In the data rows, the value 128 means zero.
Here are some points:
[107 182 130 144 122 198 110  87 108 108  33 172 120 214 112  66 183 169 103 106  80  73 172 194  75 138 134 133  97 128 141  95]
[121 114 175 115 201  99 109 192  80 136 235 137 114 122 134 126 116 127 162  74 151 153  38 129 135 116 124 152 127 146 118  63]
[143 119 160  98 195 140 108 190  75 124 153 163 114 115 140 140 184 151 156 101 165  84  89 130 122 159 120 110  72 100 158  76]
[103 115 164 142 160 104 116 153 119 139 203 100 120 120 125 136  85 107 141 106 122 188  86 107 143  77 112 165 172 174 106 130]
[ 90 176 128 140  87 204 105  74 154 133   8 145 127 185 120 106 165 165  91 138  66  90 191 187  99 146 129 121 127 133 140 151]
[149 143 131 110 126 181 101 133 124 120  56 154 142 115 129 138 197 139 147 128 158  55 167 142 136 159 131 109  91  93 186 125]
[139 170 139 141 142 185 125  86 113 138  51 165  96 188  97  86 199 190 121 119  98  88 161 159  96 111 142 148 108 125 163 130]
[164 100 168  94 179 173  98 188  99 158  95 171 120 112 127 126 244 159 178 113 156  51 106 126 132 188 117 119  49  85 210 115]
[ 72 155 120 145 104 100 142 116 169 159 164  86 113 147 136 179  64 134  96 131  82 194 110 142 133 130 128 117 154 165 102 165]
[133 161 112 137  89 181 124  63 160 142  18 147 138 153 102 119 191 143 113 149  93  88 206 139 136 131 124 122 120 104 170 179]
[118 164  83 149  40 127 137  44 189 127  44 102 154 136 110 129  96 109  87 180  91 141 211 126 133 129 134 114 164 126 128 210]
[ 96 165 116 161 109 100 145  69 146 125 148  86 104 163 106 135  67 142  94 132  90 204 142 125 133  70 129 161 193 181  81 147]
[ 84 188 150 161 158 114 132 102  97 123 182 107  87 199 108 114  93 173 110  82  90 184  88 164  98  73 146 171 158 159  81  78]
[117 149 149 149 139 142 118 106 114 127 126 135 124 149 123 117 128 134 120 105 117 116 130 146 120  92 121 148 151 153 135 119]
[ 95 185 147 142 150 132 127  92 102 115 145 118  99 195 110 112 110 165 116  83  94 166 117 172  96  76 139 156 143 165 107  91]
[118 175  99 153  86 124 155  52 167 129  82 108 110 175 105 125 111 165  98 153  72 165 172 134 107 104 138 144 151 156 108 164]
[160 136 137 102 152 168 123 132 114 148  78 173 102 150 114 107 222 179 148 113 121  68 127 148 110 173 135 112  49  93 161 106]
[119 163  95 150  35 173 114  50 199 122   0 117 172 141 127 120 165 116  92 178 108  83 253 159 141 135 141 108 152 119 169 211]
[166 102 106 109 122 144 119 156 141 129  71 141 150  89 141 130 182 119 144 148 156  65 154 121 134 177 125  94  89  84 169 143]
[155 112 111 147  80 159 133  87 178 134  44 128 153 117 113 104 153 104 120 163 110 100 196 104 140 133 117 128 152 120 144 200]
[120  95 123 115 120  82 134 156 131 114 187 113 150  90 159 145  70  74 122 128 154 146  93 108 138 128 122 118 159 140  96 123]
[111 132 105 142  63 159 128  84 193 129  32 121 150 150 139 118 130 114  99 159  74 115 199 139 125 139 117 120 152 145 138 200]
[ 90 178 154 153 130 152 113  98 120 111 120 132  93 206 116  78 113 149 101  82  70 147 115 197  83  64 141 179 164 184  93  84]
[104 125 161 140 170 104 124 171  88 107 214 117 111 137 139 114  74 116 132  80 131 171  55 134 114  88 120 156 150 175  80  58]
[105 111 132 111 151  92 133 162 134 145 197 107 122 105 158 164  83 123 120 131 137 167  79 113 145 150 125 104 115 144 115 131]
[111 133 155 133 167 123 145 127 104 143 171 133  99 164 120 121 101 157 131 112 107 161  85 125 110 106 109 152 142 157 111 108]
[ 79 206 178 149 155 194  88  92  97 135  79 155  98 203  90 106 190 178 124  87  80 103 148 185 113 101 128 157 121 152 161  89]
[102 145 120 153 112 104 142  95 146 128 141 100 130 128 122 156  80 118  98 141 118 178 148 116 146  76 130 150 179 158 104 154]
[138 121 179 101 207 168  83 188  65 137 122 174 125 128 131 126 234 154 172  81 179  51 106 146 135 158 135 117  44  88 185  72]
[187  58  99 101  93 152 125 162 167 141  39 141 177  39 149 141 188  87 152 181 182  51 186  86 164 187 122  74  94  71 187 200]
[129  88 140 113 161  80 143 186 100 125 220 116 129  94 151 146  80 109 141 118 164 152  58 107 140 137 119 118 122 130 100  85]
[128 125  94 130  96  95 142 117 157 107 156  87 148 101 135 147  56  81 114 156 131 180 130 108 151 116 127 126 176 136  93 152]
[102 162 106 140  72 131 136  69 170 137  80 111 131 164 104 122 118 134 101 143  88 158 176 136 143 108 133 132 144 145 120 174]
[ 75 151 184 136 199 123 114 152  80 141 203 133  82 175 133 128 109 181 131  69 117 144  63 155 107 117 127 156 113 163 114  52]
[139 100  78 103  97  59 144 158 148 108 193  66 154  58 169 201  31  83 116 168 179 178 111 101 158 156 135  92 154 116  91 138]
[136  97 182 103 235  76 126 224  45 131 255 138  97 113 132 144 125 144 177  69 168 160   5 106 126 124 114 145  99 141  99  35]
[119 138 158 146 165 131 120 133  82 109 159 136 137 152 107  90 120 114 141  86 138 125 108 141 116  86 128 167 153 131 125  68]
[109 183 142 152 133 172 107  84 103 111  74 152 106 198 100  85 155 181 112 103  91 111 163 183  87  98 142 152 137 131 131  93]
[140 108  83 114  58 138 144 114 188 110  39 106 153 107 164 146 107 101  99 186 119 104 187 144 132 175 119  91 139 120 121 184]
[128 106 126 122 131 109 131 153 126 111 175 103 143 107 147 133  89  89 123 122 143 150 106 134 134 128 124 130 146 150 101 109]
[167 133 173  97 213 145 114 169  69 158 124 186  87 135  99 117 251 193 177  94 156  69  84 124 111 169 134 124  29  79 199  84]
[139 125 106 119  96 130 127 116 148 112  91 121 139 132 150 126 115 110 121 143 122 102 152 152 116 146 127 116 137 126 120 130]
[133 172 133 129 118 172 126  88 136 132  46 153 115 158  96 110 181 155 125 132 105  91 154 151 106 139 124 141  99 109 146 145]
Then 10 other points, each followed by its number:
[141 183 123 135 119 175 112  85  92 117  33 154 114 169  87  94 196 184 147 119 121  73 180 156 101 134 131 144  98 103 165 110] 0
[110 139 120 141  99 114 118 101 136 126 131 105 157 127 118 140 102 103 108 133 127 147 151 103 154  86 128 139 164 133 129 147] 1
[132  65  99 117  98  78 142 152 179 126 172  90 161  59 168 169  58  62 117 153 150 166 121  90 172 131 113 102 164 141 107 179] 2
[100 159 171 131 158 162 105 141  94 122 113 150 109 181 121 117 153 154 120  92 104 106 108 182 106 139 125 128 101 144 136  69] 3
[165  51  88 114 104  56 155 165 170 134 196  89 152  36 164 173  74  68 150 170 172 167 103  53 166 161 124 101 136 118  98 180] 4
[110 111 115 145  73 133 130 111 180 135 103 109 142 117 149 131  83  91 106 157  88 146 155 129 132 130 121 115 173 148 115 184] 5
[ 88 193 162 143 171 160 106 101  77 122 135 136 100 210  92 106 145 175 116  69  99 135 118 177 100  71 132 166 140 160 124  57] 6
[115 189 138 141 149 181 127  89  88 124  74 159  94 195  92  80 182 201 125 107 102  88 146 187  74 115 143 143  85 119 126  76] 7
[174  95 144 100 173 142 105 189  99 141 125 164 137  86 125 121 202 133 173 118 171  73 104 102 145 162 106 116  72  81 184 116] 8
[109 192 181 142 151 206  95  91 101 137  49 178 103 216  88  68 221 194 125  87  91  71 159 188  87 122 132 151  98 135 167  91] 9
Which of these numbered points is nearest to each point below, ignoring the 3 directions in which the first points spread most? Its number follows each.
[110 127 163 167 159 106 135 126 108 123 206 120 113 156 109  84  76 117 123  87  98 184  75 122 108  57 113 193 182 181  80  98] > 8
[109 132  67 109  67  56 170 118 157 108 195  72 142  94 165 169  11  76 107 161 129 200 117 104 127 129 143 102 155 124  70 151] > 7
[128 145 162 116 177 202  97 154  82 124  74 185  92 174 127  87 207 182 141  85 114  56 113 207  80 155 126 123  63 114 141  50] > 3
[126 167 130 129 112 171  97 110 119 105  75 124 148 138 119 131 159 136 112 127 147  82 171 169 128 130 146 124 120 115 156 113] > 6
[142 135 138 137 180 111 153 133  63  89 202 128  89 158 112  94  90 149 140  85 141 156  69 144  79  85 133 174 148 143  62  32] > 7
[173 116 133  92 164 115 120 174  88 119 143 141 137  74 123 155 177 132 167 130 208  84 109  99 149 153 132 115  78  76 171 108] > 0
[164  92 137  92 121 166 106 166 132 136  74 162 161  88 145 136 212 110 158 143 176  39 158 114 144 199 120  86  67  68 199 147] > 9
[133  84 137 110 144  85 137 186 106 129 215 121 125  79 156 155  88  96 152 126 170 149  71 102 148 145 124 105 124 122 105 109] > 9
[139  70 177  98 210 134 108 214  64 138 206 171 120  98 151 123 170 131 171  84 179 101  50 109 141 129 114 126  70 114 154  60] > 2
[ 92 210 130 174 103  93 140  48 126 109 161  87 121 174  79 111  71 141  92 106  88 201 131 139 124  23 158 175 192 170  96 115] > 1
[107 129  95 129  66 139 126 114 191 146  71 105 153 126 155 150 117 111 104 162 104 116 177 145 130 173 127  94 129 120 132 181] > 3
[117 113 120 115 122 111 118 149 141 132 149 109 138 102 162 184  94 119 125 143 137 143 121 127 147 162 128 108 132 137 125 134] > 3
[ 85 131 184 122 194 140 115 178  79 133 192 152 101 158 139 107 138 147 128  67 112 122  56 161 106 124 123 134 104 144 106  39] > 3
[114 130 158  97 167 170 106 158  89 119 124 175 126 143 134 115 196 149 144  90 143  68 110 159 106 163 119 109  68  98 167  81] > 3
[137 119 131 134 142  60 137 150 115 131 225 109 148  79 125 145  87  97 135 123 171 169  99  73 166  97 145 123 142 111 129 129] > 1
[169  73 115 104 125  93 120 172 140 125 147 120 170  52 147 168 138  79 155 152 196 104 127  66 172 156 126  86 114  87 162 153] > 1
[118 179 109 128  97 175 126  74 132 123  48 138 114 170 116 129 160 161 101 142 100  97 182 171 108 143 145 111 117 117 141 135] > 7
[123 161 147 137 156 159 115 120  89 113 123 145 101 185 112  90 147 172 123  82 108 115 102 187  88 114 143 166 123 143 105  64] > 7
[110  52 163 141 143 110 119 189 135 130 210 123 143  92 177 124  60  69 142 112 125 161  74 116 148 107 103 144 191 181  79 127] > 5
[121 106  92 131 109  76 148 117 164 140 177  89 155  98 137 144  59  76 114 151 124 178 129  75 161 114 124 127 172 146 107 158] > 8
[123 151 102 143  77 161 136  79 173 114  38 121 127 158 139 122 115 139  95 157  77 112 182 161  91 147 119 130 153 148 115 159] > 3
[127 131  74 123  44 118 133  92 170 107  75 100 180 107 135 151 104  70 101 168 157 109 206 115 152 139 138  93 155  96 142 167] > 6
[115 163  85 129  67 129 139  55 185 143  61  99 157 130 105 159 141 136 108 176 123 147 208 107 174 108 147 112 142 122 158 213] > 1
[154  85  85 120 112  42 169 133 160 132 215  84 127  83 143 146  50 104 136 162 135 205  94  74 145 129 133 119 152 148  75 163] > 4
[101 143 142 131 121 159 123 116 113 111 104 154 147 161 128 105 141 122 103 108 118  98 146 161 117 120 134 114 121 123 130  98] > 3
[134 130  81 144  88  71 172  89 175 134 161  66 116 123 128 147  40 132 114 166 100 204 128  95 132 113 132 144 179 154  67 175] > 4
[109 197 141 142 139 168 112  75 105 127  85 160 113 190  85 110 170 177 118 105 106 112 155 165 108  88 146 146 118 135 146  97] > 6
[148 155  93 147  78 137 161  54 175 136  41 131 105 160 102 104 143 172 115 182  85 131 189 124 104 132 140 129 129 123 124 191] > 4
[161 125 152 117 168 159 113 139 102 130 107 164 116 135 113  92 188 149 149 104 137  85 116 130 115 131 130 138  84 118 159 108] > 8
[159 138 104 135 100 158 110 102 140 131  56 153 147 113 106 118 192 124 126 150 150  70 183 104 136 136 130 114 106  74 197 164] > 1
[ 90 176 139 159  99 152 130  70 146 133  91 135 119 177 107 106 110 135  95 133  74 144 158 158 109  96 125 147 163 154 114 143] > 9
[ 95 177 142 157 131 140 141  92 118 128 123 142  98 199 105  75 128 160 119 101  74 134 132 174  75  95 138 154 131 148 104  96] > 7
[101 161 133 155 114 133 133  90 135 122 127 120  91 194 122  92  83 152 106 115  62 167 111 174  86  93 120 165 170 184  73 106] > 5
[147 133 106 116 115 155 115 116 128 119  64 134 148 119 124 129 179 128 134 146 147  77 176 134 136 157 129 107 102  85 163 142] > 6
[156 123 141 104 137 175  94 144 104 127  71 167 149 127 117 116 205 127 153 121 165  45 146 147 144 162 127 112  81  81 192 112] > 6
[127 107 108 121 117  91 146 145 141 120 170 108 123 113 153 144  64 106 118 142 132 164 102 124 133 139 125 116 151 137  85 126] > 7
[105 188 111 147 113 121 140  63 128 112 120  96  98 178 101 151  85 172  92 133 105 178 150 149 115  90 144 162 176 160  95 125] > 0
[124 101 109 132 112  82 143 132 142 134 162 109 138  97 139 154  85  90 127 149 141 169 128  90 147 111 124 119 161 138 120 162] > 8
[138 161  73 152  59 115 173  51 202 138  70  93 119 147 108 120  88 147  91 178  64 165 191 119 115 118 138 127 162 141  93 208] > 4
[147 116 144 121 152 134 109 146  90 133 130 154 135 120 114 123 173 133 161 113 149 105 105 109 147 127 120 148 109 111 164 114] > 8
[ 89 139 173 133 167 119 119 127 105 145 170 132 114 168 117 126 112 142 122  93 110 164  92 132 136  77 124 156 151 173 130 107] > 2
[ 79 167 150 137 131 163 104 108 118 119  97 143 133 181 121 109 137 134 109  96 103 118 148 176 116 117 137 129 137 153 137 100] > 3
[ 73 151  90 157  60 113 140  71 170 108 115  81 165 139 137 149  32  81  74 150  95 178 184 137 135  91 123 136 220 166  85 160] > 6
[ 92 163 122 147  81 164 119  64 181 144  50 129 127 164 112 130 133 135  93 147  70 129 196 141 133 121 116 134 164 155 140 186] > 2
[137 157 157 134 193 131 126 127  47 113 158 130  96 171  93 119 141 190 145  90 139 163  93 141 114  75 124 196 144 156 122  65] > 0
[125 110 183 118 222 100 111 203  42 116 244 139 108 117 134 121 126 141 178  68 173 140  26 118 113 114 124 150 107 138 106  37] > 9
[162  94 159 103 212  72 133 208  93 136 255 108  87  85 138 133 116 160 172  85 159 167  23 107 119 144 142 153 113 146  92  70] > 4
[120 173 126 133 146  89 138 105 100 125 189 106 106 139 102 143 100 143 133 115 135 180 107 108 130  80 145 157 143 136 114 106] > 0
